k_64: 0.87, 6.50, 0.78, 5.94, -2.46, -0.10, 6.67, -7.22, -6.87, -8.18, -3.24, 6.44, -1.28, -1.33, -0.49, -0.84, -1.43, -0.45, -0.75, -0.61, 0.11, -0.31, -1.18
k_485: 3.77, 4.05, 1.35, 3.86, -2.39, 0.86, 4.09, -4.68, -4.55, -4.56, -2.82, 4.01, -4.35, -3.95, 0.94, -1.03, -4.91, 0.01, -0.53, 0.29, 3.91, 0.86, -3.84
k_81: 6.98, 6.50, 0.78, 5.94, 0.77, -0.10, 6.67, -7.22, -6.87, -8.18, -3.24, 6.44, -8.04, -5.54, 3.22, -0.01, -8.31, -1.59, 0.82, 2.20, 7.12, -0.10, -7.44
where: 4.01 -> k_485, 11
where: -4.91 -> k_485, 16
1.35, 3.86 -> k_485

k_466: -1.02, 3.12, -1.61, 1.74
k_56: -0.81, 2.95, -1.32, 1.54
k_893: -2.99, -6.23, 4.30, 1.49
k_47: -0.98, 3.11, -1.45, 1.66
k_228: -3.28, -6.69, 4.44, 1.66
k_956: -0.84, 2.38, -0.48, 1.36
diff k_466: -1.02, 3.13, -1.61, 1.74 -> 1, 3.12
diff k_956: -0.83, 2.38, -0.48, 1.36 -> 0, -0.84

k_900: 4.33, 3.11, 2.23, 2.18, 3.84, -4.58, -5.94, -0.17
k_255: 4.33, 3.11, -0.03, 0.46, -5.97, -3.32, 6.61, 2.16
k_44: 1.76, -0.52, -0.03, 0.46, 0.75, -3.33, -1.51, 0.66
diff k_255: 4.32, 3.11, -0.03, 0.46, -5.97, -3.32, 6.61, 2.16 -> 0, 4.33
2.18, 3.84, -4.58, -5.94, -0.17 -> k_900
where: -3.33 -> k_44, 5
diff k_255: 4.33, 3.11, -0.03, 0.46, -5.97, -3.33, 6.61, 2.16 -> 5, -3.32
1.76, -0.52, -0.03, 0.46, 0.75, -3.33, -1.51, 0.66 -> k_44
diff k_44: 1.76, -0.52, -0.03, 0.46, 0.74, -3.33, -1.51, 0.66 -> 4, 0.75
4.33, 3.11, -0.03, 0.46, -5.97, -3.32, 6.61, 2.16 -> k_255

k_597: -0.66, 0.21, 0.67, 0.40
k_804: -0.66, 0.21, 0.67, 0.84
k_805: -0.66, 0.21, -0.87, 0.84
k_659: -0.30, 0.27, 0.22, 0.20
k_401: -2.66, 6.71, 1.33, -0.34
where: -0.30 -> k_659, 0
where: 6.71 -> k_401, 1
-0.66, 0.21, 0.67, 0.84 -> k_804

k_383: -1.28, 1.14, 1.25, 0.31, -1.15, -1.26, 1.21, 3.41, -3.85, -3.27, 3.54, -4.10, -6.93, -0.46, 3.69
k_304: -1.28, 1.14, 1.25, 0.31, -1.15, -1.26, 1.21, -1.17, 1.09, 1.29, -1.21, 1.05, -0.59, -0.56, -1.26
k_581: -1.28, 1.14, 1.25, 0.31, -1.15, -1.26, 1.21, -1.17, 1.09, 1.29, -1.21, 1.05, 2.34, -1.90, -6.05
k_532: -1.17, 1.09, 1.29, -1.20, -4.81, -4.60, 4.52, -4.52, 4.55, 4.63, -4.63, 4.61, 2.65, -1.43, -4.78
k_677: -4.61, 4.78, 4.59, -2.85, -4.81, -4.60, 4.52, -4.52, 4.80, 4.63, -4.63, 4.61, 2.65, -1.43, -4.78
k_992: 3.33, -2.85, -3.24, -1.63, 3.14, 3.01, -3.13, 3.37, -2.68, -3.11, 3.13, -2.77, 2.17, 5.41, 2.76
-1.28, 1.14, 1.25, 0.31, -1.15, -1.26, 1.21, -1.17, 1.09, 1.29, -1.21, 1.05, -0.59, -0.56, -1.26 -> k_304
diff k_581: -1.28, 1.14, 1.25, 0.31, -1.15, -1.26, 1.21, -1.16, 1.09, 1.29, -1.21, 1.05, 2.34, -1.90, -6.05 -> 7, -1.17

k_761: 4.47, 3.47, 1.18, -2.46, -4.22, 3.77, 3.29, -4.27, -2.33, -4.10, 5.03, -0.27, -5.18, 6.28, 5.06, -5.16, -0.48
k_455: 4.47, 3.47, 1.18, -2.46, -4.22, -4.28, -5.07, -4.27, -2.33, -4.10, 5.03, -0.27, -5.18, 1.79, 5.06, -5.16, -0.48
k_988: -4.29, -3.35, 6.97, -4.85, 3.76, 3.82, 4.48, 3.81, -4.75, -3.80, 3.99, 4.92, -4.98, -5.04, 4.03, -5.00, 6.24
k_647: -3.53, -2.81, -5.89, 5.68, 3.60, 3.68, -4.57, 3.66, 5.59, -3.17, 3.82, -4.20, -4.06, 5.88, 3.91, -4.06, -5.29
k_247: -2.04, -1.63, -6.93, 6.08, 2.67, 2.73, 3.29, 2.73, -2.33, 3.95, -4.48, 0.69, 5.21, -2.59, -4.56, 5.22, 1.06
where: -4.56 -> k_247, 14
where: 3.76 -> k_988, 4

k_889: -4.22, -4.65, -3.75, 1.50, 1.76, 5.35, -5.60, -4.74, -0.71, -0.72, -0.80, -0.66, 5.37, -4.59, -4.00, 5.17, -6.18, 5.65, -4.73, -6.17, 5.82, -5.85, -4.55, -4.65
k_262: -3.16, -2.93, -2.94, 4.87, 5.69, 4.72, -3.79, -0.79, 5.64, 5.67, 5.98, 5.33, -2.80, 5.20, 5.36, -2.91, 6.66, -2.97, 5.94, 6.70, -3.37, 6.44, 5.82, 5.24
k_876: -3.16, -2.93, -2.94, 4.87, 5.69, 4.72, -3.79, -2.78, 5.64, 5.67, 5.98, 5.33, -2.80, 5.20, 5.36, -2.91, 6.66, -2.97, 5.94, -5.90, -4.80, -5.67, -6.98, -4.66
k_185: 5.24, 6.63, 4.65, 2.71, 3.24, 2.63, 6.18, 7.06, 6.15, 6.20, 6.66, 5.64, 6.99, 2.93, 5.62, 4.72, 3.97, 7.44, 6.60, 3.95, 5.71, 3.74, 6.38, 2.95
k_934: 4.40, 4.18, 3.98, -2.42, -2.99, -2.34, 6.10, 4.09, -2.70, -2.73, -2.98, -2.47, 4.05, -2.64, -2.46, 3.94, -3.92, 4.45, -2.96, -3.90, 4.85, -3.64, -2.84, -2.68
k_253: -3.16, -2.93, -2.94, 4.87, 5.69, 4.72, 6.27, -2.78, 5.64, 5.67, 5.98, 5.33, -2.80, 5.20, 5.36, -2.91, 6.66, 5.10, 5.94, -5.90, -4.80, -5.67, -6.98, -4.66
k_142: -4.22, -4.65, -3.75, 1.50, 1.76, 1.45, -5.60, -4.74, -0.71, -0.72, -0.80, -0.66, -4.68, 1.59, -0.68, -3.76, 2.22, -5.13, -0.78, 2.20, -4.65, 2.08, -0.76, 1.61
where: 4.09 -> k_934, 7
where: -3.37 -> k_262, 20
where: 6.70 -> k_262, 19

k_941: 2.97, 3.41, -5.25, -1.77, 1.56, -6.65, -1.53, 0.49, -5.08, 0.87, 1.65
k_379: 3.40, 2.60, -3.16, -1.48, 2.53, -7.05, -0.75, -0.08, -6.53, 0.64, 2.26
k_537: 3.36, 1.93, -3.10, -1.67, 1.64, -5.68, -1.86, 0.94, -6.82, 0.92, 1.16
k_666: 2.61, 2.61, -2.35, -2.11, 1.25, -5.85, -0.83, 1.00, -6.66, 0.48, 2.44
k_375: 4.04, 2.43, -3.85, -4.15, 1.64, -7.71, 0.20, -2.35, -5.12, 0.43, -0.80
k_17: 2.97, 4.65, -4.14, -2.55, 2.12, -5.54, -1.98, -0.58, -6.25, 1.23, 0.73
k_427: 4.76, 3.54, -2.46, -1.91, 2.59, -6.92, -1.03, -0.90, -5.60, 1.21, 2.08
where: -0.80 -> k_375, 10
where: 3.40 -> k_379, 0

k_515: -3.63, -3.07, 2.26, 2.85, 2.91, 3.43, 2.90, 2.23, -4.08, 3.02, -2.24, -5.20, 2.34, 3.09, -5.21, -2.81, -5.17, 3.18, -4.16, 1.79, 3.44, 2.88
k_629: 2.20, -2.42, 0.35, -3.95, -4.03, -4.65, -4.02, 0.35, 2.49, -4.17, -1.77, 3.20, 0.38, 2.09, -4.53, 3.40, -4.48, 2.17, -3.61, -3.28, 2.33, 1.97
k_995: 0.43, 5.28, -6.07, -2.32, -2.37, -2.75, -2.35, -6.00, 0.48, -2.45, 3.83, 0.59, -6.26, -2.49, 0.58, 4.68, 0.61, -2.56, 0.46, -4.90, -2.75, -2.34
k_191: 1.41, 1.18, -1.30, 0.02, 0.02, 0.05, 0.03, -1.29, -1.48, 0.03, 0.30, -1.89, -1.34, 0.04, -1.89, 0.33, -1.87, 0.04, -1.51, -1.06, 0.05, 0.02
k_975: 2.20, -2.42, 0.35, -3.95, -4.03, -4.65, -4.02, 0.35, 2.49, -4.17, -1.77, 3.20, 0.38, -4.20, 3.20, -2.20, 3.18, -4.35, 2.55, 0.41, -4.66, -3.98
k_91: -0.21, 1.71, -2.74, -1.36, -1.39, -1.60, -1.38, -2.71, -0.23, -1.44, 1.24, -0.30, -2.82, -1.45, -0.31, 1.48, -0.29, -1.50, -0.25, -2.20, -1.60, -1.38
k_518: 1.50, -5.40, 0.08, -3.00, -3.06, -3.50, -3.05, 3.10, 1.70, -3.16, -3.94, 2.21, 3.24, -3.17, 2.21, -4.87, 2.19, -3.29, 1.76, 2.66, -3.51, -3.02
k_989: 0.42, 3.96, -4.85, -2.19, -2.24, -2.59, -2.22, -4.80, 0.47, -2.91, -3.61, 1.48, -3.63, -3.64, 1.04, -1.97, 1.53, 1.22, 1.45, -3.92, -2.59, -2.21
k_294: -2.56, 4.91, -5.05, 1.17, 1.19, 1.40, 1.20, -5.00, -2.89, 1.24, 3.56, -3.71, -5.23, 1.25, -3.72, 4.34, -3.67, 1.30, -2.97, -4.16, 1.40, 1.18
k_936: 1.50, -5.40, 3.12, -3.00, -3.06, -3.50, -3.05, 3.10, 1.70, -3.16, -3.94, 2.21, 3.24, -3.17, 2.21, -4.87, 2.19, -3.29, 1.76, 2.66, -3.51, -3.02
k_815: -2.52, 1.42, -1.91, 1.37, 1.39, 1.65, 1.40, -1.90, -2.84, 1.45, 1.04, -3.63, -1.97, 1.48, -3.64, 1.22, -3.61, 1.53, -2.91, -1.61, 1.65, 1.38
k_997: 0.39, 4.68, -5.47, -2.20, -2.24, -2.60, -2.23, -5.41, 0.44, -2.32, 3.40, 0.54, -5.64, -2.36, 0.54, 4.15, 0.56, -2.42, 0.43, -4.42, -2.61, -2.22
diff k_515: -3.63, -3.07, 2.26, 2.85, 2.91, 3.43, 2.90, 2.23, -4.08, 3.03, -2.24, -5.20, 2.34, 3.09, -5.21, -2.81, -5.17, 3.18, -4.16, 1.79, 3.44, 2.88 -> 9, 3.02
1.45, 1.04, -3.63, -1.97, 1.48, -3.64, 1.22, -3.61, 1.53, -2.91 -> k_815
diff k_294: -2.56, 4.91, -5.05, 1.17, 1.19, 1.40, 1.20, -5.00, -2.89, 1.24, 3.56, -3.71, -5.23, 1.25, -3.72, 4.35, -3.67, 1.30, -2.97, -4.16, 1.40, 1.18 -> 15, 4.34
diff k_815: -2.52, 1.42, -1.91, 1.37, 1.39, 1.65, 1.40, -1.90, -2.84, 1.44, 1.04, -3.63, -1.97, 1.48, -3.64, 1.22, -3.61, 1.53, -2.91, -1.61, 1.65, 1.38 -> 9, 1.45
diff k_975: 2.20, -2.42, 0.35, -3.95, -4.03, -4.65, -4.02, 0.35, 2.49, -4.17, -1.76, 3.20, 0.38, -4.20, 3.20, -2.20, 3.18, -4.35, 2.55, 0.41, -4.66, -3.98 -> 10, -1.77
diff k_518: 1.51, -5.40, 0.08, -3.00, -3.06, -3.50, -3.05, 3.10, 1.70, -3.16, -3.94, 2.21, 3.24, -3.17, 2.21, -4.87, 2.19, -3.29, 1.76, 2.66, -3.51, -3.02 -> 0, 1.50
1.40, 1.18 -> k_294

